The rows of M fall into a few groups, and each row is roughly a mix of its group's hidden directions; some rows fit no group.
M:
0: -.20 -.14 -.03  .16  .18  .28  .04  .17  .23 -.38
1: -.40 -.12 -.01 -.27  .07  .24  .13  .12  .03 -.30
2:  .07  .52 -.14  .16  .09  .11 -.17  .11 -.20  .11
3: -.26  .07 -.11  .04 -.02  .43  .15  .30 -.19  .11
4:  .17 -.15  .23 -.31  .04  .32 -.26 -.20 -.07 -.12
5:  .06  .16  .27  .05  .06  .20 -.26 -.31 -.07  .34
6:  .17  .18 -.40 -.04 -.12 -.31 -.08 -.15 -.02  .26
7:  .18 -.15 -.15 -.09  .13  .10 -.10  .17  .17  .50
8:  .30 -.27 -.01 -.11 -.34  .18 -.30  .04  .05 -.07
9:  .42  .12 -.15 -.06 -.03  .41 -.07 -.04 -.13  .14
10: -.18  .36  .35  .06  .07 -.11  .33  .14 -.02  .00
11: -.27  .38  .00 -.22 -.30 -.01  .17 -.10 -.20  .01
12:  .21  .01  .32  .50 -.17  .06 -.04  .03 -.09  .00
13:  .27  .15 -.08  .05 -.02  .36 -.40  .17  .10 -.01
14: -.29 -.19  .10 -.02 -.08 -.44  .09 -.03  .02 -.30
15:  .43 -.01  .24 -.33  .11 -.03  .17 -.10 -.16  .01
16: -.32 -.12 -.03 -.03 -.05 -.46 -.06 -.16 -.16 -.22
17:  .03 -.28 -.30 -.36  .02  .07  .13 -.26 -.20  .05
18: -.12  .06 -.25  .30  .23  .10  .21 -.19  .12  .33
19: -.32  .34  .04 -.15 -.15 -.23  .18  .02 -.16  .24
20:  .48  .07  .17 -.11  .12 -.08  .31 -.01 -.17  .12
21: -.36 -.24  .15 -.39 -.15 -.13 -.13 -.03 -.08 -.10
22: -.02 -.18  .04  .01  .29 -.10 -.16 -.31  .31 -.30
23: -.03 -.41  .16 -.02  .08 -.01  .38 -.02  .28  .13
24: -.33  .12 -.08  .01 -.19  .12 -.35  .08 -.34 -.11
25: -.05  .14 -.26 -.47  .17  .13 -.02  .13  .25  .01
26:  .24  .44  .02  .21  .04 -.09  .08 -.23 -.15 -.21
27: -.19 -.25 -.05 -.08 -.27 -.14  .28 -.34  .15 -.12
28:  .12 -.19 -.30 -.39  .06  .15  .31 -.08 -.08  .00
29:  .02 -.25  .27  .10 -.25  .18 -.41 -.09  .09  .03
30:  .22  .09 -.26  .30  .44 -.10 -.01  .07  .02 -.08
31: -.17  .07  .26  .00  .40 -.16  .05  .26 -.17  .20
32: -.32 -.18 -.16 -.06  .22 -.17  .17 -.08 -.12  .38
33: -.39  .11 -.07 -.14 -.09 -.25 -.05  .17 -.06 -.37
34:  .33  .29 -.15 -.16  .17 -.19  .26  .07  .16 -.18
35: -.14  .30 -.37  .02  .16  .03  .08  .14 -.23  .30
36:  .13  .20 -.11 -.21 -.13  .36 -.38  .12  .05 -.06
37:  .18  .25 -.07  .23 -.05  .39 -.05  .11 -.30  .14
38:  .10 -.21  .14  .08 -.43  .19  .12 -.06  .29 -.15
39: -.35 -.10  .00 -.27  .06 -.32  .17  .02 -.27  .14
40:  .20 -.08 -.13 -.04  .01 -.15  .51 -.03 -.19 -.23
41:  .33  .33 -.26  .00  .14 -.16 -.05 -.17  .24 -.12
42: -.33  .26 -.18  .01  .15  .26  .07  .27 -.12  .21
43: -.14 -.17 -.29 -.06 -.06  .38 -.36 -.11  .06 -.07
44:  .36  .45 -.07  .02  .08 -.04 -.12 -.24  .11  .06
45:  .24 -.05 -.25  .03 -.21 -.02 -.09 -.45  .06 -.22
46: -.15  .30  .35 -.09  .15 -.09  .33  .11  .04 -.19
47: -.06  .59  .10  .20  .01  .03  .03 -.05  .04  .16
48: -.06 -.11 -.18  .13  .49  .06 -.15  .14  .28 -.02
49: -.05  .24 -.27  .20 -.24  .21  .28 -.13  .22 -.12
50: -.04 -.06  .02 -.44  .10 -.17  .40  .09 -.09 -.16
51:  .10 -.22  .11 -.06  .05 -.17 -.32 -.36  .21  .22
52:  .17  .05 -.34 -.18  .18  .06  .39 -.08 -.22  .09
53:  .08 -.32 -.04 -.14 -.09 -.34  .15 -.29 -.11 -.23
54: -.23 -.11 -.25 -.13  .04 -.10  .08 -.10 -.25  .45
55: -.29 -.23  .08 -.24  .03  .02  .39  .24 -.14 -.11
56: -.05  .03  .36 -.07 -.17 -.26  .22 -.14 -.03 -.36
57:  .05  .20  .31  .03  .35 -.15 -.15 -.19 -.25  .16
58:  .12  .28 -.07 -.02  .23 -.15 -.35 -.19  .14  .28
59: -.34 -.32  .10  .14 -.15 -.05 -.22 -.21 -.25  .11
60:  .36 -.19  .15  .03 -.35 -.17  .06 -.11 -.10 -.27
61: -.21  .06 -.28  .14 -.03  .11  .32  .14 -.05  .40
62: -.43  .20  .09 -.14  .08 -.20  .26 -.24 -.01 -.09
63: -.12 -.26  .07 -.03 -.10 -.04  .07 -.52  .06  .24
64:  .33  .25  .37 -.04  .16  .17  .23 -.02 -.12  .05
65:  .24  .11 -.47  .12  .10  .16 -.20  .20  .05 -.09
66: -.23  .03  .02  .10  .02  .25  .39  .39 -.01 -.01
67: -.33  .07 -.33 -.29 -.02 -.20  .07 -.19 -.03 -.21
68:  .22 -.30 -.39  .02  .04  .36 -.04  .01 -.06  .05
69: -.12 -.32 -.42  .09 -.01  .18 -.22  .03  .16 -.16
70: -.17 -.23 -.02  .39 -.18 -.28 -.26  .06  .11  .09
71: -.31 -.36  .32  .25 -.16 -.07 -.11 -.05  .02  .03
72:  .26 -.12  .26  .14 -.26  .37 -.17  .11  .11 -.05
73:  .12  .26  .07  .15 -.01  .02 -.46 -.26  .21 -.06
74: -.08  .11 -.17 -.06  .35 -.21  .41  .01  .08  .19
75:  .09  .57 -.12  .00  .04 -.19  .12 -.10  .07  .11
76:  .01 -.19 -.52  .10 -.10 -.03 -.28 -.08  .12  .04
77: -.01 -.18 -.18 -.26 -.33 -.06 -.10 -.34  .06 -.25
78: -.06 -.35 -.07  .32  .05 -.07 -.11 -.05 -.01 -.42
79: -.44 -.14 -.23 -.20  .02  .21  .09  .14  .05 -.23
80:  .57 -.14  .01 -.01  .06 -.20 -.11 -.15  .02  .02
81:  .03 -.26  .05 -.17  .13  .51 -.07  .00 -.02 -.23
82:  .52 -.04  .07  .32 -.16 -.01  .08  .07 -.12 -.02
83: -.34  .05 -.11 -.44 -.25  .10 -.13  .15 -.06  .02
84:  .11  .06  .19  .28 -.33  .25 -.20  .16 -.18 -.20
85: -.25  .07  .19 -.23  .15 -.34  .13  .23 -.23 -.14
86:  .11  .09 -.21  .02 -.33  .36 -.05  .30 -.01  .19
87: -.32  .21 -.10  .38 -.05 -.09 -.23  .01  .27 -.07
88:  .16  .24  .41 -.24  .02 -.16  .20 -.07 -.19  .12
89:  .34 -.14 -.07  .40 -.17  .19  .15 -.07  .16  .11
90: -.22 -.17  .28  .44 -.17 -.08  .10  .05 -.19 -.05
91: -.21  .23  .13 -.18  .24  .06 -.17  .42  .01 -.13
92:  .32  .37 -.29  .03 -.01 -.11 -.01 -.17 -.01  .25
93:  .08  .03 -.12 -.03  .00 -.05 -.15 -.52 -.21  .26
94:  .34 -.12 -.28  .00 -.08 -.41  .03 -.06 -.06  .21
95:  .04 -.29  .26  .11 -.32 -.07  .08  .06  .02 -.38

One row of each group comes first, with its name. Which group is each row after those in?
-.53  .17  .11 -.08 -.04 -.04  .25  .18 -.03 -.05
T
-.16 -.23 -.31 -.21 -.31  .01  .13  .21 -.12  .20
C
-.01  .08  .16  .37 -.25 -.01  .07  .15 -.31 -.28
Z

-.08 -.30 -.05 -.11 -.16  .31 -.28 -.20 -.21  .18
Z
-.14  .25 -.50  .22 -.03  .16 -.02  .01  .09  .13
T
-.18 -.07 -.03 -.03  .21  .07  .06  .11  .30 -.49
T
 .52  .14  .16  .09 -.06  .15 -.18 -.02  .22  .00
Z
 .01 -.02 -.42 -.10 -.45  .19  .05  .06  .01  .02
C
-.34 -.01 -.17 -.13  .28 -.35  .23 -.08 -.01  .12
Z
 .31  .10 -.18  .18  .04  .22 -.25 -.09  .25 -.26
C
-.03  .05  .31  .17 -.17  .22 -.31  .24  .27 -.04
Z
-.13  .31 -.13  .11 -.02 -.16 -.35 -.17  .30 -.15
T
